In the data rows, 128 means zero.
Here are some points, one per row:
[107 128 108 140 113 133 116 142 168 140 166 111 139 129 129  83 128 131
  96  87  85 125 119 132 106 136 122 108 145 112  45  90 112  82 141 105
 121 130 122 146  91 123 119 103 118 173  72 160 150 117 142 164 122 107
 115  99 111 160 133 115 112 133  94 127]
[153 120 101 117 108 128 154 105 104 136 111 134  89 128 144 126 140 110
 130 111 116 136 151 137 161 146 158 116 103 122 119  88 114 129 128 116
 122  64 116 116 128 124 125 108 144  81 129 138 116 143 121 111  81 124
 127 150  90  91 142  95 132 134 134 168]
[154 122 136 103 157 153 141 134 148 168 144  93 131 126 137 133 139 153
 110 172 125 105  84 113 142 111 105 122 147 148 154  95 146 138 119 112
  82 129 127 144 151 153 115 145  94 100 182 113 104 161 109 126 162 131
  95  83 129 138 101 156 134  99 146  94]
[ 87  84 134 129 148 112 125 161 108 141 141 161 152 127 137  87 104 103
 146 124  94 151 136 129 123 153 107 166 110 122  68 145 134 147 178 140
 121 138 141 143  78  97 107  78 156 157 183 144  84 102 120 140 152 111
 132 100 118 145  90 123 121 153 104 135]
[125 124  95 128 145 125 133 145 154 126 144 172 158 147 118 158 141 171
 152 107 122 111 145 114 137 152 102 146 147 127 119  98 116 138 115 101
 150 139 121 119 106 105 106 150  93 153  86 110 135 163 139 131 106 132
 157 145 173 159 140 158  97 163  99 154]
[118 109 158  97 114 110 175 125 113  99 135 108 128 158 145 120 169 135
  90 107 137 113 167 155 136 107 137 137 137 123  93 130 119 162 124 161
 102  82 142  84 150 135 127 138  90  97 121 169 105 142 121  67 188 127
 124  80 113 105 162 135 156 134 121 124]
[117 124 131 134 106  91 150 156 122  87 103 132 114 118 168 110 114  86
 128 138  97 148 111 106 139 141 148 127 119 191 126 145 132 107 142 137
 137 118 121  80 138 104 145 148  82 120 138 150 106 146 131 145 101  75
 157 122 119 164 113 125 108 133 125 134]
[136 132  88 142  82 131 106 140 124 138 102 141 168  88 129 127 108 151
 166 128 104  76  99  94 119 119 116 146 146 124  85 131 131 146 140 109
 131 113 105 104 148  97 162 179 119 140 128 140 162 119 131 144 119 142
  82 140 155 117 118 112 133 119 112 136]
[147 120 103 138 150  99 102 129 162 132 130 105  85 110  96 142 102 174
 126  70 147 133 100 116 126  99 111 125 133  87 133 114 111  82 133 132
 131  83 104 154 154 131 123 100 119 144 138 116  80 103 175 131 147 104
 107 168 125 114  83 156 118  97 128 153]
[118 140 155 138 138 138 137 105 158 123 106 102 101 146 124 127 153 135
 149 140 145 106 113 114 112 176 132  96 150 170 122 146 133 153 107  81
 144 177 141 110 158 159 138  88 111 163 166 164 119 100 156  88 139 140
 140 122 102 125 136 114 121 160 157 103]
[150 119 156 122 138 114  99 141 153 119 119 161 139 122 145 126 102 121
  83 113 107 134 128 121 115 146 128 110 127 110 117 124 125 139 142 116
 160 111 124 135 178  94 179 163 157 132 120 118 114 112 139 164 149 158
  69 142 184 146 154 105 135 134 117 163]
[130  99 108 153 140 117  58 120 134 142  97 168 118 125  94  82  99 158
  87  93 109 122 103 175  97  66 103 104 161  68 124 151 128  99 105 117
 166 112 124 111 197 131 150 151 106 102 169 132 124 136 120 173 148 116
 126 139 150  95  98 119  77 125 153 139]
[147 144 128 151  87 195 123 116 107 118 136 137 144 115 154 114 141 138
 190 106 130 192 118 132 128 127 149 150  87 144 113 132 126 125 142 121
 153 133 160 129 139 123 129 157 133 121 130 130 117 105  35 112 126  89
 125 109 120 159  90 118 141 138 105 107]
[142 159 141 127 111  77 150  86 110 114  97 134 134 120  95 155 131 130
  97 148 172 142 131 164 120 144 105 119 101 152 135 128 113 120 121 190
 150 156 126 125 116 130 107 108 111 149  92 100 147 164 126 145 143 157
 113 100 153  91 111 144 142 109 129  92]
[103 139 141 145 169 129 130 123 147 145 143 114 142 132 126 108 127 131
 150 143 110 134 143 131 129 130 115 133 139 116 132  92 100  87 137 129
 111 160 127  81 147  98 157 158 145 208  97 123 135 124  91 146  85 105
 133  82 122 116 131 137 123 121 124 176]
[158 114 143 121 152 139 130 121 121 167 150 106 153 108 119  98 153  89
 137 169 179 127 117  91 100  98 121 126 132 144 129 147 142 159 119 132
  96 105  83  92  97 123 115 122 138 134 113 117  85 145 135 116 162  97
 108 163 149 145 203 123  93 130 142 138]
[143 125 101 147 119 117 126 140 127  87 113 116 142 113 147 119 123 133
 121 130 106 170 153  92 116 152 152 167 146 174 128 164 133  97 151 120
 125 152 155 127 124 112 128 148 169  64 141 155 110 125 111 144 144 113
 128 125 164 129 131 117 136 171 117 156]
[ 81 150 167 178 146 162 126 128  99 128 105 109 149 161 121 156 114 162
 109 151 158 116 140 131 120 147 132 105 144 176  93 104 124 157 124 139
 170 108 101 170 116 150 126  99 150 132 123 106 162 143 154 151 130 105
 138 113 138 121 129 147 108  87 151 126]
[163 127 143 158 174 176 151 123 146 145 154 104 122 103 130 127 133 136
 133 142 109  92 105 139 145  92  98 112 143 144 137 156 170 160 128 145
 107 106  87 117 126 154 100 131 111 130 165 139 134 138 126 106 131 134
 104  98 162 150 131 138 162 107 139 136]
[137 144  77 120 149 148 137 118  89 101 132 169  94 121 158 126 126 110
 119 103 119 124 168 120 140 160 142 121 120 119 137 108  92 114 134 134
 111  93 148 108 115 131 147 102 142 108 132 138  99 116  83 106  81 126
 140 172 126 128 173 101 109 106 135  92]
[157 141 134 166  85  98  97 116 117 144 179 148 157 135 119 146 141 100
 115 125 112 128 108 163 103 146 124 136 135 121 136  91 126  93 165 120
 108 121 156 132 130 108 160  94 123 144 134 118 123  96 143 135 131 127
 139  94 138 134 160 148 160 142 115 160]
[109 136  95 101 124 133 128 119 156 139 110 124 112 171 152 138 132 149
 139 166 120 116 125 108  97 144 134 126 142 138 131 151 143 142 101 121
 134 135 137 128 200 173  91  96 149 165 117 148 140 118 130 113 124 132
 157 128 101 137 132 120 187 120 154  99]
[113 161  92  76  98 116 101 110 168 130 110 117  75 167 124 103 138  96
 162 154 129 123 141 128 117 146 143 160 134 130 178 142 111 117 102 109
 168 158  56 133  99 129 137 114 131 106 130 170 120 107 107 149 150 108
 129 130 158 112 130 172 179 146 142 145]
[ 77 110 133 104 131 110 101 153 149  99 136 116 165 149 110 115 109 154
 142 108 121 113 124 133 176  92 120  94 133 140 140 122 183 144 119 161
  91 115 155 134  96  94  89 127 174 113 135 113 130 106 143 139 126 143
 116 151 109 123 101  79 113 161 146  99]
[142 107 121 125 143 152 116 135 147 135 144  97  92  81 131 171 109 125
 117 156 124 137  84 126 144 153  99  94 129  70  99 156  77 129 140 144
 127 132 109  81 132 135 132 100  88  96  98  95 133  95 207 128 112  88
 116 104 110 137 138 159 111 116 117 111]
[129 114 123 125 168 130 121 136 126 142 114 132 120 120 105 138 127 105
 119 119 181 119  98  82 131 106 102 131 147 105 157 172 142 146 125 105
 111  83 125 195 146 117 147 135 142 125 143 104 150 145 115 111 108 155
 129  68 105 149 154 147 158 150 148  70]
[105 152 160 146 146  71 113 105  80 153 140 133 123 132 109 170 145 179
  93 169 142 118 152 132 153 127 115  67 144 160  91 164 129 139 132 135
 168 125 105 133 114 110 167  89 153 133 113 100 173 154 108 116 187 132
 157 142 145 123  93 128  99  97 155 130]
[126  96 143 133 115 125 132 156 130  79 140 130 137 125 141 110  78 143
 117 145 129 127 124 132 154  99 126 155 103 121 117  92 135 181 148 111
 136 172 140  84  85 138 183 113 187 116 163 144 144 114 102 115 101 157
 156 124  91 195 113 179 109 101  98 113]
[110 101 109  90  93 170 184 146  86 123 142 150 121 118 115 120 112 144
 142 111 116 159 135 162 128 114 145 159 114 132 155 120 154 114 134 111
 102 156 159 134 107 131 167 144 130 137 136 111 149 148 188 117 105 139
 128 147 126 153  98  97 118 125 100 101]
[ 96 145 103 134 143 159 153 150 120 156 151  82 136 130 151 166 122 144
 147  96 153 126 115 139 158 100 164 148  89 152 130 133 185 144 134 154
  84 168 114 124 117 150 143 156 101 122 125 119 141 119 125 160 149 149
 129 147  91  83 117  91  96 183 124 128]
[172 131 141 125 111 113 155 125 135 111 149 129 152 149 126 133 133 109
 125 123 133 125 151 147  99 164  92 143 129 138 150 141 120 120  87 155
 143 157 118 174 129 111 119 142 139 125 108 111 171 152 122 129 112 118
 122 170 128  92 131 171 118 111 136 147]
[160 151 169 160  81 133 136 149 116 174  99 177 129  98 143 152 141 123
 146 122 112 136 128 140 110 106 143 111 140  97 177  88  93 110 133 184
 138 143 166 162 112 127 142 120 142 131 122 133 122 109  79 129 147 115
 133 124 135 131 186 131 136 142 151 154]
[158 153 159  82 132 149 102 113 177 104  82 161 106 156 125 120 159 118
 170 154 144 118 168 112 105 132 132 159 127 116 132 134 121 117  96 110
 118 125 139 130 131 169 133 141  89 126 132 129 139 122 149 148 119 132
 172 143 138 126  96 106 180 124 126 128]
[116 123 156 144 123 115 123 130 106 186 132  91 140 106 103 136 150 106
 108  85 146 124 126  63 137 111 121 128 125  89 132 146 131 155 128 111
 130 122 122  91 102 122 117  95 108 112 132 117 114 126 142 133  90 129
  95 185 151 122 133 134 157 116 147 133]
[120 156 151  90 123 127 149 107 144  94  82 146 117 148 135 145 158 115
 133 138 151 127 122 133  95 148 147 118 147 103 140 177 121 146  97  77
 110 148 125 135 140 139  70 128 112 154 142 146 114 127 144 128 116 164
 183 109 121 155 116 107 130 105 107 163]
[ 91 108 127 135 118 140 144 145 135 131 156 123 132 145 127 102  93 138
 119 159 114 151 127 129 167 106 142 133  96 141 176 147 149  99 126 126
  98  93 151 139 121 136  99 158 162 129 118  94 145 109 124 126 150 175
 134 156  98 102 126 118  99 157 126 107]
[141 121  95 105 148  94 130 106  89 115 153 134  96 119 147 127 144  90
 108 117 137 106 131 130 172 121 180 130 112 123 132  80 100 142 119 114
 141  94 156 130 123 147  67 160 151 125 107 170 122 124 150 112 102  89
 124 144 109  60 144 101 162 128 125 130]
[111 116 120 126 139 136 136 137 106 107 144 116 154 107 108 128 127  96
 118 155 124 163 143 170 120 124 149 135 108 114 160 123 155 103 135 179
 150 166 138 182 125 148 132 163 119  90 117 101 105 126 127  65  94 200
 145 146 112 143 101  99 110 130  96 104]
[141 145 149 135 124 124 105  96 112 115 102 109 128 138 106 152 128 102
 153 109 133 117 161 160 117 150 130 132 104 131 150 124 117 111 142 130
 144 170 145 173 127 134  95 143 103 133  96 108 168 186 119 131 153 149
 106 128 120 117 158 162 112  84 146 118]
These points spread out most along one direction. Take the direction at right angles to it along which they spread out most. Go by this last direction. How many in every 100 of the points above lie lower along it than each point below? Round to a whole number. More than half of the points above lie lower than the first one.
[157 141 134 166  85  98  97 116 117 144 179 148 157 135 119 146 141 100
 115 125 112 128 108 163 103 146 124 136 135 121 136  91 126  93 165 120
 108 121 156 132 130 108 160  94 123 144 134 118 123  96 143 135 131 127
 139  94 138 134 160 148 160 142 115 160] 79
[130  99 108 153 140 117  58 120 134 142  97 168 118 125  94  82  99 158
  87  93 109 122 103 175  97  66 103 104 161  68 124 151 128  99 105 117
 166 112 124 111 197 131 150 151 106 102 169 132 124 136 120 173 148 116
 126 139 150  95  98 119  77 125 153 139] 97
[142 107 121 125 143 152 116 135 147 135 144  97  92  81 131 171 109 125
 117 156 124 137  84 126 144 153  99  94 129  70  99 156  77 129 140 144
 127 132 109  81 132 135 132 100  88  96  98  95 133  95 207 128 112  88
 116 104 110 137 138 159 111 116 117 111] 85
[142 159 141 127 111  77 150  86 110 114  97 134 134 120  95 155 131 130
  97 148 172 142 131 164 120 144 105 119 101 152 135 128 113 120 121 190
 150 156 126 125 116 130 107 108 111 149  92 100 147 164 126 145 143 157
 113 100 153  91 111 144 142 109 129  92] 23
[105 152 160 146 146  71 113 105  80 153 140 133 123 132 109 170 145 179
  93 169 142 118 152 132 153 127 115  67 144 160  91 164 129 139 132 135
 168 125 105 133 114 110 167  89 153 133 113 100 173 154 108 116 187 132
 157 142 145 123  93 128  99  97 155 130] 69
[141 145 149 135 124 124 105  96 112 115 102 109 128 138 106 152 128 102
 153 109 133 117 161 160 117 150 130 132 104 131 150 124 117 111 142 130
 144 170 145 173 127 134  95 143 103 133  96 108 168 186 119 131 153 149
 106 128 120 117 158 162 112  84 146 118] 21
[ 96 145 103 134 143 159 153 150 120 156 151  82 136 130 151 166 122 144
 147  96 153 126 115 139 158 100 164 148  89 152 130 133 185 144 134 154
  84 168 114 124 117 150 143 156 101 122 125 119 141 119 125 160 149 149
 129 147  91  83 117  91  96 183 124 128] 31
[126  96 143 133 115 125 132 156 130  79 140 130 137 125 141 110  78 143
 117 145 129 127 124 132 154  99 126 155 103 121 117  92 135 181 148 111
 136 172 140  84  85 138 183 113 187 116 163 144 144 114 102 115 101 157
 156 124  91 195 113 179 109 101  98 113] 67
[109 136  95 101 124 133 128 119 156 139 110 124 112 171 152 138 132 149
 139 166 120 116 125 108  97 144 134 126 142 138 131 151 143 142 101 121
 134 135 137 128 200 173  91  96 149 165 117 148 140 118 130 113 124 132
 157 128 101 137 132 120 187 120 154  99] 3
[ 91 108 127 135 118 140 144 145 135 131 156 123 132 145 127 102  93 138
 119 159 114 151 127 129 167 106 142 133  96 141 176 147 149  99 126 126
  98  93 151 139 121 136  99 158 162 129 118  94 145 109 124 126 150 175
 134 156  98 102 126 118  99 157 126 107] 38
[158 153 159  82 132 149 102 113 177 104  82 161 106 156 125 120 159 118
 170 154 144 118 168 112 105 132 132 159 127 116 132 134 121 117  96 110
 118 125 139 130 131 169 133 141  89 126 132 129 139 122 149 148 119 132
 172 143 138 126  96 106 180 124 126 128] 5
[160 151 169 160  81 133 136 149 116 174  99 177 129  98 143 152 141 123
 146 122 112 136 128 140 110 106 143 111 140  97 177  88  93 110 133 184
 138 143 166 162 112 127 142 120 142 131 122 133 122 109  79 129 147 115
 133 124 135 131 186 131 136 142 151 154] 59
[143 125 101 147 119 117 126 140 127  87 113 116 142 113 147 119 123 133
 121 130 106 170 153  92 116 152 152 167 146 174 128 164 133  97 151 120
 125 152 155 127 124 112 128 148 169  64 141 155 110 125 111 144 144 113
 128 125 164 129 131 117 136 171 117 156] 49
[120 156 151  90 123 127 149 107 144  94  82 146 117 148 135 145 158 115
 133 138 151 127 122 133  95 148 147 118 147 103 140 177 121 146  97  77
 110 148 125 135 140 139  70 128 112 154 142 146 114 127 144 128 116 164
 183 109 121 155 116 107 130 105 107 163] 0
[154 122 136 103 157 153 141 134 148 168 144  93 131 126 137 133 139 153
 110 172 125 105  84 113 142 111 105 122 147 148 154  95 146 138 119 112
  82 129 127 144 151 153 115 145  94 100 182 113 104 161 109 126 162 131
  95  83 129 138 101 156 134  99 146  94] 46
